Rotation paths and how fast each direction turns (degrees each step):
Each turn is a multiple of 5 degrees from 10 to 175, or 0.
Each row of a path follows its step; steps can be skipped.
Rotation 1:
step 0: [ 31 -15   2  37  16 -29 -31 -13  -2  18 -49  16  31 -10   1  16  10 -21
  25  22  -5 -22 -32   2 -12  27 -11  29   6   2 -23  14   5  47  -8  18
  21 -13   8   3 -10 -16 -10  -3  40 -22]
step 1: [ 24 -11  -2 -21 -25  14   7  -8  -9 -42  -3 -17 -23  14   4  42  22   0
  -9  36   0  12 -13  33 -24 -39   1  15  -8   9  29 -12  31  13 -17   1
 -30  15  16 -31 -18   6  24  -9  29 -39]
step 2: [ 12  43   5 -10   7 -12  21  29  19 -38  16  21 -24  11  24 -10 -16  10
  48  -3  11  20  -3  -5  -9 -14 -10 -17 -47   7 -36  17 -13  11  -6  20
  14   2 -17   9 -59  16 -11 -16  10   5]
step 3: [-20  -6 -14  22  18   7  10  14   2  -7 -30   6 -25  -7 -26  -7 -45 -38
   3   4 -19 -14  -5  24  28  -1 -47  31 -13   3   0 -16  34  18  14   9
  51  37  27   5  -2   1  -6  21  18  18]
step 4: [ -2 -20  29  13   1  29 -10 -21   7  16   4 -40 -14   5  17 -10  37  16
   0 -38  -1  23   5   8 -31 -23  -4   5  10  29  -7  37  13  20  15 -28
  16  38  43  -9  -9   4 -17 -19  34 -24]
step 5: [  3   4  12 -28   7  10 -11  12  27  -7  -1  21 -11  17   2 -17   4 -38
 -11 -13 -24   2  28  -7   5   6  10 -32 -16  11 -39 -23  31  -6  45  25
 -41 -15 -22   5 -20   6 -10  -2  46 -43]
step 6: [-50 -19  -3  -5 -29 -11  23   9  10  12 -47  25  19  20 -13   2 -30   4
  10  20  17  -6  38  -9 -11 -25 -29 -31 -19  10   8  -1  -4 -10  -8 -31
  27  37 -31  -2 -11 -20  19   8  21  -9]
step 7: [  3   5 -29  -6 -22 -16  15  25  31   3 -34  16 -17 -29  29 -17  39   9
 -33 -17   5   2 -12 -22   7  12  26 -12   0   8  29  35  46   5   5 -11
  31  26  17  16  12  27 -32 -10   2  12]
step 8: [-15 -21  12 -10   2  -4 -40  11  14   4   0   0  36   9  -9  -7  43  -3
 -14 -16   8 -16 -33  -9  35 -22 -16  11 -21  16 -16   7  -1  12 -14  46
  19 -33 -10  28  28  -1  10  -2  51 -33]
step 9: [  5   9  13 -13 -11  -3   7 -30  13  -8 -14  38  14  27  14  39 -11   0
   3  13  32 -32 -26 -12 -41 -11   0  22  26 -16 -10  -4  41  -8 -22   3
 -14  36 -20  -4  -4 -26 -11  14   6 -52]
Speeds:
[  8   0   0  -2 -13  -1   2  10   2   2   2   9  -6   5  -4   4  -9   5
   5  -1 -12  -8   4  -1   6  -5   3  -7   3   0   0  -6  -7  -3  -7  -4
  -1  10  -4   9 -12   7   5  -6  -7  -1]	90
[ -6   3   4   3   0  -2  -3   5  -2   5   3  -5   5  -3  -3  10  -9   4
  -1  15   4   1  -4   9 -12   5   2  -3   9   7   6  -8   3  -4   3  -1
  11  14   1   0   6   1   6   7   2  -7]	130
[ -3  -2   3  -2  -2  -8   3  -9   1  -4 -12 -11  -3 -13   5  -9   1  -3
   5   5   3   0  -8   2  -1   2  -8 -14   6   1   1 -11   2  -9  -5  -3
  -8  -3  -5  -2 -11   2   5  -7   2   0]	80
[ -5 -15  -4   6  -2 -11  -2  -9  -7   1  -1  15   3  -8   2  -5 -11  -6
   2  -3   1  -3   2   2  -2   6  -4   8  -1 -11  -1   4   3   6   1  -7
   4   9   0  -7  -5  -3   3   1  -8  -5]	115
[ -2 -10  -9  -5   1  -1   0  15  -3 -11   2  -6   4  -3  -1   5   7   4
   4   0  -1  -7  -3   0  -6   9   1  -1   2   3 -14  -1   4   0  11  -7
   3  -8   0  10  -7  -4  -8   1  -9  -2]	140
[  1  -5  -6  -2  -5 -13   3   1   1  -1  17   0  -4  -4   5   5   6   4
  -2 -11  -1  17  -3   9   6   4   6  -8   3   1 -10   3   2   0  -1   5
  -1   5  -4  -5   3   8   5   2   7   4]	125
Rotation 2:
step 0: [ -6 -27   5  -9 -20   3 -13  40   7  -5 -52   2  -8  16  12  -6  22   1
 -15  19 -35  19  -6   2 -27 -11   4  -6  17  22 -15  -4 -17  47  -2  31
  13 -26 -13 -15 -29  19 -25  -6  -6  -7]
step 1: [  5  -8  17 -16   5 -15 -32  17 -46 -12 -27  -7 -11  16  34   1 -17  40
   5  -8 -15  -5  -8 -27 -31 -28  13  -4  21  10   2   6 -15  37  -2  11
  15  -5 -26 -15 -28  -7 -10 -27  -3  19]
step 2: [  1   1  14 -24 -13  -2   4  23 -55   1   7 -26 -44   2   2  -5  -7  -8
  44  -3   4 -23   1 -18 -24 -11  23  -4   5  13 -30  15   5   5  -7 -18
  12  -4 -27   3 -25  23 -12 -28 -16  29]
step 3: [-16 -17  -5  -1 -12  -7   2  15  -9  32   3  -6 -46 -15 -22 -43  -1 -18
  18   0 -13  -1  -4  -9   3   6  16 -18   7  35  -5   2  15  32  -3   2
  22   7 -42   1   9  34   5 -23 -42  10]
step 4: [ -3  23  28  16   3 -17 -22  23  20   6   2  -8 -19 -25  -7 -28 -40  30
   5   8 -17  21 -20   2   2  15  30 -27  25  17  -1   6  11  34   4  21
  -5  19 -13   2  21  17   7 -34 -22  21]
step 5: [  6  18  30  34  -8 -10  -9  62  -1 -26   2  -1  -8   1 -14   1 -25   3
  37  19 -12   6 -23 -11 -15 -20  26  -8   3  -1 -24   5   4   7 -15   8
 -21  14  -9  34  36   3  -6 -26   2 -13]
step 6: [-13 -12  -5  43 -32 -20   9  41  -6  -7   8   6  16  21   4 -16   1   4
  22   0 -31 -20  -8 -10 -22 -11 -15 -16  26   8 -25 -10  -4 -24 -31   3
   2  20 -49   7  29  10   8 -14 -10 -26]
step 7: [-25   7 -13  11 -44  -6  -8  35   6 -14   6   2  14  23  19 -21   8  38
  13  13 -32   0  -2  25  -4  24 -11 -17  39  14 -37  -8  -2 -13  17   8
 -21  -8 -25 -32 -10  25  -4  -9  -8   3]
step 8: [-30 -30   3  -2 -30   3 -12  31 -13 -17 -15  17   5  31  11 -14   7  34
  31   4 -16   9   4  11   3 -18  16  -5   0  -4  -9   1   5  49  27  10
 -43 -25 -13 -13  -3  22 -21 -13  24  -1]
step 9: [-13 -33  35   7 -27  -2  22   1 -18   6 -17 -16   0  13  31 -20 -19  32
  16 -15 -18 -14  22 -11 -21 -53   5 -16   7 -16   0  16   3  31 -23  -4
  -2 -19 -24  -1   0  25 -21   3  13  18]
Speeds:
[-20   4  -1  -4   0  -4   8  -6   0  -6  -8  -2   8  10  -2   3  -5   2
   4   4  -2   2   9   1  -3  -3 -13  -3   4  -6  -5   4  -1   6   3   4
  -2  -5   3  -1   3   2   0  16   5  -4]	35
[  7 -15   1  -3  -9   0   7   2   3   1   6  -3   2  -3   3  13   1   3
  10  -8   6   9   5  -1  -3  -5  -7   7   6   1   0   2  -1   7   4   2
  -2   0   2 -13  -5 -10  -5  -1 -11   0]	45
[  0  -5   7   4  11  -1  -1   2  -9   0  -2   8  -9  -2   3  -1   6  -1
   7  -7   0  -7  -5  -5  -1  13  -1  -5  -5 -16 -10   1   2   3  -4   2
  -8   3   7  -9   6  -4  -9   7  -1   2]	110
[  2   6  -5  -9   3  -6  11   8  -5   8  -1   3   1  11  -8  -5   4   4
   7  -6   3  -8   3  -3  -4   5  -3   0   1  -6   0  -1   0 -15  10  -5
   0   4  -4  -3  -8   2  12  -4 -11  -5]	85
[ 11  10  -2  -4  -8  -9  -3   6   7  -8  -5   6   9   2  -5   4   7  -7
  -4   1  -1   0   2  -3  -5  -4   2  -5  -1   3  -6  -4 -10  -2  -8  10
   2  13   7 -11   7  -1   1   0   2  -3]	55
Rotation 3:
step 0: [ -8 -11 -14  13 -18 -36 -21 -15 -41  -3  -7  -8 -16 -22 -29  10  -5 -23
  -6 -24   0  18  39  -7 -10   2   1 -23 -22   6 -28 -32 -20  -2 -13  30
 -34  11  33  12  16 -17 -48 -11   9 -26]
step 1: [ 16  11 -23  17  11   9 -12  14 -27 -25  10  -9  14 -16 -19  55   9 -15
 -24   3  28 -27 -21 -10  23  15 -14 -27  11  54 -35 -11   1 -12  37   0
  -6  10  -2  24   5 -12 -36   8  -2  10]
step 2: [ 10  20  -6  -5  -5  13   4  -7  24  -1  26 -13  37 -17  30  26 -15 -36
 -10 -12  48 -13 -20  26 -10 -23  27  -8  10  -8   5  -4  43 -37  19 -46
  -9   6   2 -16  10   0 -29   7   7  27]
step 3: [ -1  -3   6 -16  -7 -20   8 -35  11  31  29 -45 -37 -19  13  19  24 -32
 -27 -14  24  14  -4 -31 -36 -29  11  23 -17 -23  23   8  27  17  -9   7
 -14  15  19 -17 -26  -9 -13   8  -9   7]
step 4: [  1  37  10 -20 -11 -33  19 -50 -15  -7  -9 -12 -21   3 -27  32  25   3
  -6  -9 -13  12 -14 -11 -35  14 -31   2  21  35 -11  45  -7  25 -19 -14
 -22  15  11  28   3  17  -6  22 -14 -14]
step 5: [ 33  40 -28 -30  24  40   7 -18   1   8 -15  15  11  14  10  16   1   7
   0  30   5  22  -5  12 -23  22 -10 -36  32   8 -12  38  -2 -11  10  11
 -27 -29   7 -25  36   6 -18  18  13 -29]
step 6: [ 28  -2 -23   3  -4  12 -22 -25 -29  34 -17  28  -1  -5   3  20 -16 -46
  11  13 -17  14   6 -25   5 -15  -9 -25  14 -47  31   1  37 -29   6  -4
  14 -21 -19 -32 -16  -7 -23  -9 -13 -28]
step 7: [  7   6  25  -9  13 -11   2  19  -8   8 -16 -10 -25  -4  20  -5 -13 -22
 -10 -24 -23  -9 -23 -34   4 -23 -43 -29  25  11   3  -3  41 -22 -12   8
  17  15  14  19 -34  -8  19 -12 -66  -9]
step 8: [  2  24  22 -30  30  37  26  16  -3  -4 -16  21 -14  -1  18 -22  -6  20
  17 -50 -20   1  11  26 -28  -5  15 -32   7  16   7   0  -3  -2  -3  -5
 -34  45  -1  14 -17  17 -16  30 -35  17]
step 9: [ 27  21  -4  -4   9  29  22  13 -17 -14  10   6 -36  17   4  -9  36 -11
  17  40  -4  13  11  -1   7 -21  40 -27 -11 -21  55 -10 -28   8 -11  16
 -30  21 -29  21  11  -4 -30   6   8  -5]
Speeds:
[-7 -6  5  3  7  1 -4 -7 -1 -2  2 -6  5 -3  1 10  6 -1  8  1  4  0  0 -4
 -1 -4 10  1  7  5  5 21 -2  4 -5 -6 10 -4 13 -7  0 -5  3  4  6 -2]	40
[ -2  -1   5   6  -8  -4  -6  -3   1   7   2  -2   4 -10  -8  -4   3  -4
 -10  -1   9   1  -9   3  -1   5  -3  -3  -7   3  -7   9   7  -1   5   5
  -6  -4   7   2   2   6 -15  -8   9  10]	20
[  0   4  -2   1   1 -11  -2  11   0  -7   6  13   0   3   6   3  -2 -11
  -4  -2  -2  -2  -3   4  -7   3   7   3   9   9  -9  10  -6   1   2   4
  -6  -9  -5   2 -11   6   8  -1  -5   4]	115
[ -1   0  -5   1   5   2  -3   2   9  -4   6   1  13  -1  -3   2   9  -3
  -1  -1  -2   8 -12  -6   0   7   9  -3   2  -6  -2  -4  -1  -2   6  -1
  14  -3 -11   3   5   4 -11  -4  -6 -14]	85
[ -5   1   2   3  -9  -6  -1 -11  -7  -1  -5  11   9  -2  -6   4  -8  -3
  10 -11  -7  -1   5   8  -3   2   2   3  -1  -4   3   1  -2  -3  -4 -18
   1   5  -8   1  -2   8  -7   1   0   3]	170
[ -3  -1   2   4  -4  -2  13  -3   1  -1   8   7   3   1   3  -7  11  -4
   4   0   8  10  -4   1 -14  -3  -9   0  -4   4   8  -2  -1   9  -8   5
   4  -1  -7   2   7   1   3  13   4   7]	65
